Here are some points, each followed by its number:
array([0.5, 0.3, 0.1, 0.2, 0.0, -0.1, 0.0, 0.2, 0.5, 0.7, 0.8,
       0.8, 0.6, -0.7, 0.4, 0.2, 0.1, 0.0, -0.3, -0.6, -0.3, -0.3,
       -0.3, 0.0, -0.4, -0.5, -0.6, -0.7, -0.6, -0.4, -0.2, 0.6]) 0
array([-1.1, -0.3, -2.0, -1.1, -1.1, -0.8, -0.6, -0.6, -0.7, -1.1, -1.5,
       -1.9, -2.2, -1.3, -2.3, -2.0, -1.4, -0.8, 0.0, 2.5, 0.8, 0.9,
       0.9, 0.4, 1.0, 1.2, 1.5, 2.0, 2.3, 2.5, 2.1, -0.9]) 1
array([0.8, 0.4, 0.5, 0.4, 0.3, 0.1, 0.1, 0.2, 0.5, 0.7, 0.9,
       0.8, 0.9, 0.1, 0.6, 0.4, 0.1, -0.1, -0.2, -0.3, -0.3, -0.4,
       -0.4, 0.0, -0.5, -0.6, -0.8, -0.8, -0.8, -0.7, -0.4, 0.7]) 2
array([0.9, 0.5, 1.8, 1.6, 1.7, 1.7, 1.5, 0.9, 0.7, 0.8, 1.0,
       0.9, 1.3, 1.4, 1.4, 0.9, 0.5, -0.3, -0.6, -0.9, -1.1, -1.6,
       -1.3, 1.0, -1.1, -0.9, -1.1, -1.2, -1.0, -1.2, -1.1, 0.1]) 3
array([1.6, 2.3, 0.0, 1.1, 0.5, 0.2, -0.2, -0.4, 0.1, 0.7, 0.4,
       0.2, -0.2, -1.8, -1.4, -2.4, -2.4, -2.5, -2.5, 0.0, -1.5, -1.1,
       -0.3, 3.7, -0.2, -0.5, -0.1, 0.2, 0.0, 1.4, 1.5, 0.3]) 4
array([0.9, 0.1, 1.8, 1.7, 2.5, 2.9, 3.0, 2.3, 1.6, 1.1, 0.9,
       1.0, 1.3, 0.9, 1.7, 1.6, 1.1, 0.4, -0.3, -2.0, -1.6, -2.0,
       -2.1, -0.3, -1.8, -1.5, -1.4, -1.3, -1.4, -1.5, -1.5, 0.0]) 5
array([-1.3, -1.1, -0.8, -1.1, -1.0, -0.8, -0.7, -0.7, -0.8, -1.3, -1.3,
       -1.3, -1.3, 0.2, -0.8, -0.3, 0.1, 0.7, 1.0, 0.8, 1.2, 1.1,
       0.9, -0.3, 1.0, 1.3, 1.3, 1.4, 1.3, 1.1, 0.5, -1.2]) 6
array([-1.2, -0.8, -1.0, -1.0, -0.8, -0.6, -0.1, 0.0, -0.1, -0.3, -0.4,
       -0.6, -0.8, -0.5, -0.5, -0.4, 0.1, 0.5, 0.7, 0.8, 0.8, 0.8,
       0.6, -0.4, 0.2, 0.3, 0.4, 0.5, 0.7, 0.7, 0.5, -0.3]) 7
array([-1.8, -1.7, -0.6, -1.3, -1.0, -0.9, -1.2, -1.9, -2.3, -2.5, -2.4,
       -2.2, -2.1, 0.4, -1.0, -0.4, 0.5, 1.1, 1.5, 1.4, 1.7, 1.7,
       1.7, 0.4, 2.2, 2.3, 2.4, 2.2, 1.8, 1.2, 0.1, -2.2]) 8
array([0.9, 0.6, 0.6, 0.8, 0.6, 0.3, 0.1, 0.4, 0.6, 0.7, 0.7,
       0.9, 0.9, 0.3, 0.6, 0.3, 0.0, -0.3, -0.5, -0.7, -0.7, -0.7,
       -0.6, 0.3, -0.6, -0.6, -0.8, -0.9, -0.8, -0.8, -0.5, 0.7]) 9
array([0.9, 0.4, 0.6, 0.4, 0.1, -0.1, 0.2, 0.3, 0.1, 0.5, 0.8,
       0.9, 0.8, -0.5, 0.8, 0.5, 0.3, 0.0, -0.2, -0.6, -0.3, -0.6,
       -0.3, 1.1, -0.7, -0.7, -0.8, -0.8, -0.8, -0.9, -0.6, 0.4]) 10
array([-0.7, -0.6, -1.3, -0.9, -0.8, -0.7, -0.3, -0.1, -0.2, -0.4, -0.6,
       -0.8, -0.9, -0.3, -0.9, -0.7, -0.3, 0.0, 0.4, 1.4, 0.8, 0.7,
       0.6, -0.7, 0.3, 0.5, 0.7, 0.8, 1.0, 1.1, 0.8, -0.7]) 11
array([0.7, 0.5, 1.6, 0.4, 0.1, 0.7, 0.1, 0.5, 0.5, 0.5, 0.6,
       0.9, 1.0, 0.9, 0.8, 0.7, 0.4, 0.0, -0.1, -0.2, -0.3, -0.2,
       -0.2, -0.4, -0.2, -0.4, -0.6, -0.7, -1.0, -0.8, -0.6, 0.5]) 12
array([0.9, 1.2, -0.5, 0.7, 0.3, -0.1, -0.2, 0.1, 0.2, 0.6, 0.5,
       0.4, 0.2, -0.7, -0.5, -0.9, -1.2, -1.4, -1.3, 0.6, -0.6, -0.5,
       -0.5, -0.4, -0.3, -0.4, -0.3, -0.4, -0.1, 0.2, 0.8, 1.1]) 13
array([0.5, 0.3, -0.4, -0.2, -0.3, -0.4, -0.1, 0.0, 0.5, 0.5, 0.5,
       0.4, 0.3, -0.4, 0.1, -0.2, -0.2, -0.3, -0.2, 0.4, 0.0, 0.0,
       0.0, 0.3, -0.4, -0.4, -0.5, -0.4, -0.4, 0.0, 0.2, 0.7]) 14
array([-1.5, -0.7, -1.5, -1.1, -0.9, -0.7, -0.5, -0.4, -0.6, -1.0, -1.2,
       -1.4, -1.5, -0.5, -1.4, -1.1, -0.6, -0.1, 0.4, 1.3, 0.9, 0.9,
       0.8, -0.2, 0.9, 1.1, 1.2, 1.5, 1.7, 1.6, 1.3, -0.8]) 15
New points follow, each followed by the numbers of its two nearest points above by angle, smallest number first.
array([-0.7, -0.4, 0.1, -0.8, -0.6, -0.7, -0.2, -0.2, 0.4, 0.3, -0.2,
       0.0, 0.0, -0.6, -0.1, 0.2, 0.0, 0.3, 0.6, 0.7, 0.6, 0.2,
       0.7, 2.0, -0.2, 0.0, -0.2, 0.1, 0.2, 0.1, 0.4, 0.6]) 1 7
array([-0.7, 1.3, -1.5, 0.0, -0.3, -0.4, -0.5, 0.0, -0.2, 0.6, -0.5,
       -0.6, -0.9, -1.1, -1.8, -1.8, -2.2, -1.6, -1.4, 0.4, -0.5, 0.1,
       -0.5, -2.6, 0.2, -0.2, 0.1, 0.4, 1.0, 0.9, 2.1, 2.5]) 1 13
array([1.2, 1.5, 0.7, 1.7, 1.5, 1.0, 0.6, 0.2, 0.3, 0.5, 0.8,
       0.9, 0.8, -0.3, 0.3, -0.3, -0.9, -1.4, -1.5, -0.3, -1.6, -1.4,
       -1.1, 1.2, -0.7, -0.6, -0.7, -0.7, -0.7, -0.5, 0.0, 1.1]) 3 9
array([0.3, 0.8, -1.7, -0.5, -0.8, -0.8, -0.8, 0.2, 0.0, -0.2, -0.4,
       -0.6, -1.2, -2.7, -1.8, -1.9, -1.6, -1.3, -0.9, 1.4, 0.0, 0.2,
       0.2, -0.1, 0.2, 0.2, 0.6, 0.7, 1.4, 1.8, 1.9, 0.1]) 1 15
array([-0.3, 0.0, -0.6, -0.4, -0.6, -0.4, -0.2, 0.2, 0.3, 0.4, 0.4,
       0.2, 0.1, -0.5, -0.1, -0.1, -0.2, -0.1, 0.1, 0.6, 0.2, 0.2,
       0.3, 0.4, -0.1, -0.2, -0.3, -0.1, 0.0, 0.1, 0.4, 0.5]) 7 14
array([0.8, 1.0, 1.2, 1.1, 1.0, 0.7, 0.3, 0.3, 0.4, 0.6, 0.8,
       0.9, 0.9, -0.2, 0.5, 0.2, -0.3, -0.6, -0.8, -0.4, -1.0, -1.0,
       -0.8, 1.0, -0.7, -0.7, -0.7, -0.8, -0.8, -0.6, -0.3, 0.8]) 3 9
array([0.7, 0.4, 0.3, 0.4, 0.2, 0.0, 0.0, 0.2, 0.4, 0.7, 0.9,
       0.9, 0.8, -0.9, 0.6, 0.4, 0.2, 0.0, -0.3, -0.8, -0.3, -0.3,
       -0.4, 0.2, -0.5, -0.6, -0.8, -0.8, -0.8, -0.7, -0.4, 0.5]) 0 10
array([0.2, 0.2, 0.1, -0.1, -0.1, -0.2, -0.3, 0.2, 0.5, 0.6, 0.9,
       0.9, 0.7, -0.5, 0.5, 0.3, 0.1, 0.0, -0.3, -1.0, -0.1, 0.0,
       -0.1, -0.4, -0.3, -0.7, -0.8, -0.7, -0.7, -0.6, -0.2, 0.8]) 0 2
array([0.7, -0.2, 1.2, 1.4, 2.1, 2.5, 2.8, 2.1, 1.6, 1.1, 0.8,
       1.0, 1.2, 0.5, 1.7, 1.6, 1.3, 0.7, 0.1, -1.9, -1.4, -1.6,
       -1.8, -0.8, -1.8, -1.5, -1.4, -1.4, -1.4, -1.5, -1.6, -0.3]) 3 5
array([0.3, -0.9, 1.3, 0.5, 1.3, 2.2, 3.0, 3.2, 2.9, 1.8, 1.6,
       1.5, 1.3, -0.3, 1.8, 2.1, 1.9, 1.2, 0.8, -1.1, -0.6, -1.1,
       -1.6, -2.1, -1.8, -2.0, -1.7, -1.6, -1.9, -1.9, -1.9, -0.1]) 3 5
array([0.5, 0.8, -0.4, 0.0, -0.3, -0.4, -0.2, 0.1, 0.3, 0.3, 0.3,
       0.2, -0.1, -0.6, -0.6, -0.9, -0.9, -0.9, -0.6, 0.9, -0.3, -0.1,
       0.0, 0.1, -0.2, -0.2, -0.3, -0.1, 0.1, 0.4, 0.8, 0.9]) 4 13
